One vector is turned by the same rotation once a tick. Each row is the vector after some number of ticks, and that number follows the row.
The counts run from 0 to 253.
[ -7,  14,  30,  13,  17, -17, -13,  15,  -5,  14,   0, -10, -32, -14,  30,
   5, -34, -30,  19,  -5,  -8,  15,  22, -32,  21,  47,  14, -23,  11,  22,
  -1, -51]
229
[-18,  10,  30,  38,  25, -30, -10,  -4,  30,   2,  34, -13, -24,  12,  -4,
   0, -13, -29, -10,  -9, -33,  -6,   3,  29, -13,   1,  -8, -22, -15,   2,
 -24, -51]
107
[  7,  -9, -11, -34,  34,  31,   1,  14, -29,  -6, -25,  18, -19,  15,  13,
  37,  -2,  18, -17,  14,  48,  34,  10,  14,  21,  15,   7,   5,  -1,  16,
   4, -49]
76
[-17,  -4,   1,   5,  36,  35,  -8,  63, -11,  12,  39,   2, -12,  -5, -25,
 -16,  25,  18,  17, -19, -41, -35, -18,   5, -15,  30,  19,   9, -10, -33,
  14, -23]
144
[ 15,   7,   9,   2,  48, -35,  -9,  20,  -5,  22,   4,   3,  -9,  -3, -17,
  27,   5,  32, -14,  53,  -8, -11, -19, -16,   6,   4, -13,   9,  -8,  75,
  12, -12]
135
[ -5, -36, -16, -35,  26,  -2,  -2,   3, -30,   6, -13,   9, -35,  13,   8,
 -27, -32, -48,  -5, -24,   5, -28,  48,  19, -17,  21,  25,  -5,  25,  -6,
   8, -18]
179
[  2,  -1,  40, -27,   0,  57, -10,   4, -14,  -8, -17,   7, -60,  14,  13,
  12,  -8,   8, -10, -16,   0, -11,  18,  12, -15,  21,  19,   6,  16, -22,
  33, -39]
181
[-32, -18,  19,   8,  24, -22, -16,   2,  -4,  33,  22,  14,   0,   3,  12,
   7,   1,  35, -20, -11,   8,  30,   3,  22, -21, -44, -48, -25,   2,  37,
  -6,  20]
99
[ -1,  32,   1, -22,  19, -10, -18, -16, -18,  25,  -5,  21, -79, -35,   4,
  16, -13, -23, -25,  19, -26,   2,  -5, -29, -11, -11,  19,  -2,  20,  19,
  17, -10]
123
[-25,   3, -12,  -1,   3,  13,  11,  -1,  11,  18,  14, -26, -29,  18,   9,
   5, -27, -23, -30,  -7, -32, -29,  34,  11, -20,  27,  23,  15,  39, -17,
  26, -36]
232
[-30, -23,   6, -21,   9,   8, -31,   7, -16,  20, -48,   5, -30,  -7,  16,
 -36,  23,   3,  12,   5,  16,  17, -14,  18, -35,  20,  11, -32,  33,  32,
 -13,  10]
63
[  4,   8,  17,   3,  -4, -21,   4, -40,  21,  14,  47,  -7, -26,  -6,  10,
   2, -13,  -9, -51,   1, -50,   2,  -3,   5,  -1, -18, -20, -44, -14, -14,
  -8, -25]
159
[-27, -10,  19,  18,  17,  14,   0,  10,  -3,  27, -16,  -6, -47,   0,  18,
  42, -21,   0,  -6, -17,  -5, -17,  36,  11, -22,  13,  34,  21,  16, -15,
  50, -39]
233
[-22,  12,  22,  41,   9,  -8,   5,  12,   9,   5,  22,   9,   0,   6,  33,
  52, -13,  33,  -7,  21,  -7,  54, -15,  10, -13, -11, -20, -32,   1,  16,
  11,   1]
47
[-24, -11,  17,  -2,  24, -37,  -9, -30,  14,  13,  56,   9, -14, -12,  -3,
  33, -15,  -6,   1,   5, -25,  21,  11,  13,  -3, -18,   8, -42,  -2, -32,
 -28, -30]
160
[ 27, -11,  -4, -26, -14,   6, -20, -10,  10,  -4, -27,  18, -21, -26,  24,
  10,  34, -22, -28,  36,  16,  31,  -8,   9,  14,  24, -32, -12,  -2,  59,
 -26,  -1]
12
[ 22, -30,  -9, -34,   5,  23,  -6,  -1, -33,   3, -24,  12, -22,   4,  -5,
  25,  26,  15, -12,  55,  16,  19,  -3,  22, -25, -21,   4,  -6, -14,  30,
  26,  -7]
186
[-27,  -5,  12, -26,  16,  24,  16,  19, -20,  24,  26,  16, -21, -39,  23,
  12,  20,  11, -46, -28, -33,  22, -29,   9,   9, -23, -18, -28, -12,  -7,
  22, -20]
35
[-29,   4,   7, -31,  27,  10,  15,   5,  -3,  19,  46,  11,   4,  10, -26,
 -37,  -1,   2, -15, -45, -22,  20,  27,  -6,  -3, -29,  -4, -14,   0,   5,
 -43,  -8]
38
[ 22,   8,  27,  -5,  20,  36,  30,  40,   2, -29,  42,  22, -13, -18,  27,
  11, -23, -11, -19,  -3, -10,  27,   1, -16,  25,  37, -16,  30,   0,  -4,
  18, -16]
141
[  8,   7,  -6,  -8, -20,  14,   3, -20,  -5,  11,  -3,  -6, -54, -26,   7,
  -7,  21, -35, -42,  11, -38,  -6,   3,  11, -42,  -2,  10,  11,  35,  28,
  17,  10]
122
[  3, -47,  -8,  21,  -8,   5, -18,   2, -23,   4,  32,  41, -22, -28,  19,
  25,   8,  -1,   4,   4, -27,  -8, -15,  48,  -2,   7, -37, -43, -26, -22,
  18,   2]
157
[ 25, -31, -15,  16,   8,  31,  12,  38,   5,  -6,   1, -10,  30,   3,  -4,
   3,  14,  23,   0,  39, -11, -21,  13,  16, -24,  40, -16,  33,   4,  42,
  33,   5]
81
[-27, -17,  -1,  15, -17,  -1, -32,   7, -17,  23,  43,  25,  -7,  -6,   2,
  -9, -31,  15,  16,  -5, -38,  -7,  10,  15,  -9,  28, -31, -64,  17,  -9,
  15,   2]
156
[ 14, -20, -16, -39,  -8,  50,  20,  18,  -3,   4,  -7,   0,  27,  -6,  23,
 -16,  -6,  25,  -4,  18, -17,   5,  23, -12,  -5,  44, -16,   7,  14,  15,
  50,   3]
28
[-38, -17,  -5, -23,  45, -11,   6,  28, -22,  33,  11,   5,  -1, -31,  31,
  12,  -5,   3, -27, -25, -10,   9, -16, -23,  14,  -2, -10,   5,  10,   0,
  21,   0]
87
[ -9, -29,  33,  20,  31, -23, -10,  24,   9, -15,  12, -29, -23,  22,  14,
   5, -13, -30,  26, -28, -24,  -6,   2,  21, -20,  18,  24, -33,   4, -39,
  -4, -28]
55
[ -3, -32,  34, -26,  19,   4,  -3,   0,  16,   4,  13, -22,  16,   5, -23,
  -8,  27,  38,   7,   6, -35,  19, -33,  34, -18, -30, -14, -34, -40, -18,
  -3, -30]
96
[-12,  -8,  15, -23,  17,  34,  -4,  32,  10,   9,  -1,  -8,  28,  43, -21,
   2,  -6,  55,  21,  17, -13,  -9,  27, -25,   2,  32,   2,  18,  25,   2,
   9, -27]
79
[-22,  -2, -13, -29,  11,   1, -37, -11,  -6,  41, -18,   6, -20, -16,   0,
  14,  23,  31,  14,  39, -18,   8,  -5, -10, -25,   0,  10, -31,  38,  25,
 -18,   4]
10
[-35,  17, -22, -34,  32,  30, -11,  26, -14,  20,  -2,  15, -18,   7,   6,
  18,  12,  12, -38,   9,  23,  11,  -7,  13,  23,   9,  -3,  -8,  19,  13,
 -17, -46]
75
[ 30, -29,  43,  14,  -8,  -9,   6,   1,  24, -18, -31, -18, -28,  15,  24,
 -30, -15, -18, -13,   3, -33, -11,  12,  10, -25,  22,  -4,  -6,  22,  21,
  29,  -3]
118
[  7,  32,  16,   7,  26,  18, -24,   8,  12,  20,  29,  30,   0,  46, -18,
 -31, -35,  32,   6,  -2,  -8,   5,   2,  11, -14, -15, -36, -36, -16,  20,
  -2, -39]
42
[ 15,  -3,   0, -31, -11,   0, -25, -38,  37,  12, -12, -15, -17,  -1, -34,
 -15,  33,  22, -14,  36, -37,  -9,   6,  -2, -44,  -2,  22, -14,  38,  32,
 -33,   2]
9
[ 10, -13,  41,  10,   8,  20,   6,  35, -27, -15,  53,  42, -30,   0,  -2,
  47,  -8,   4,   6,  18,  -3, -14,  13, -11,  29,  22, -25,   2,   4,  10,
  16, -14]
193
[ 23,   5,  14, -42,  13, -11,  12,  -7, -16,  25, -43,   1, -16,  10,  16,
 -20, -35,   4, -34,  11,  11,  14,   7, -27,  -3,  11, -21, -24,  11,  51,
  35, -13]
240
[ 23, -11,  17, -30,  27,  12,  49,  18,   2, -20,  19,   8,   0, -35,  13,
 -40,   2, -15, -35, -36,  -9,  21,   5, -15,   9,   2, -25,  35, -11,  -5,
  -5,   0]
89
[ 19, -23,   1,  22, -15,  -4,   7, -27,  15,   5,  43,  11, -24, -30,  16,
   3,   1, -17, -36,   1, -31,   0, -10,  44,  -2,   0, -41, -34, -28,   1,
   1,   2]
158
[ -4, -40,  25, -23,  44,  13,  25,  33, -18, -10,  10,  13, -22, -42,  36,
  -1,   9,   0, -16, -33,   1,  20,  -6,  -7,  16,   5, -25,  17, -13,   5,
  16,   5]
88
[  6,  -4,  23,  10,  30,   4, -23,  16,  -2,   4,  27,  24, -43, -18, -10,
  50, -17,  -8, -14,  13,  -8, -34,  38,  -7,  13,  28,   1,  30,  13,  12,
  17, -28]
18
[  5, -25,  35,   7,  22,   6,  18,  -9,  -4,  -8, -22,  -9, -52, -14,   0,
  29,  17, -12,  -5, -10,  -8,  14,  16,  33, -26,  11,  31,  33, -10,   3,
  39, -34]
234
[ 26,  10,  13, -25,   3,  -4,  -6, -14,  20,  -4, -13,   3, -17,  -3,  11,
 -14,  -8, -14, -41,  33, -12,   7,  13, -20,  26,  29, -24, -22,  29,  46,
 -31, -11]
13
[  5,  -2, -13,  -2, -16,  19,  -9,   2,  15,  20,  28,   8, -20,  -8,  -7,
  24, -30, -10, -38,  17, -14, -38,  34,  17,  21,  37,  -8,  23,  36,  19,
  14, -23]
17
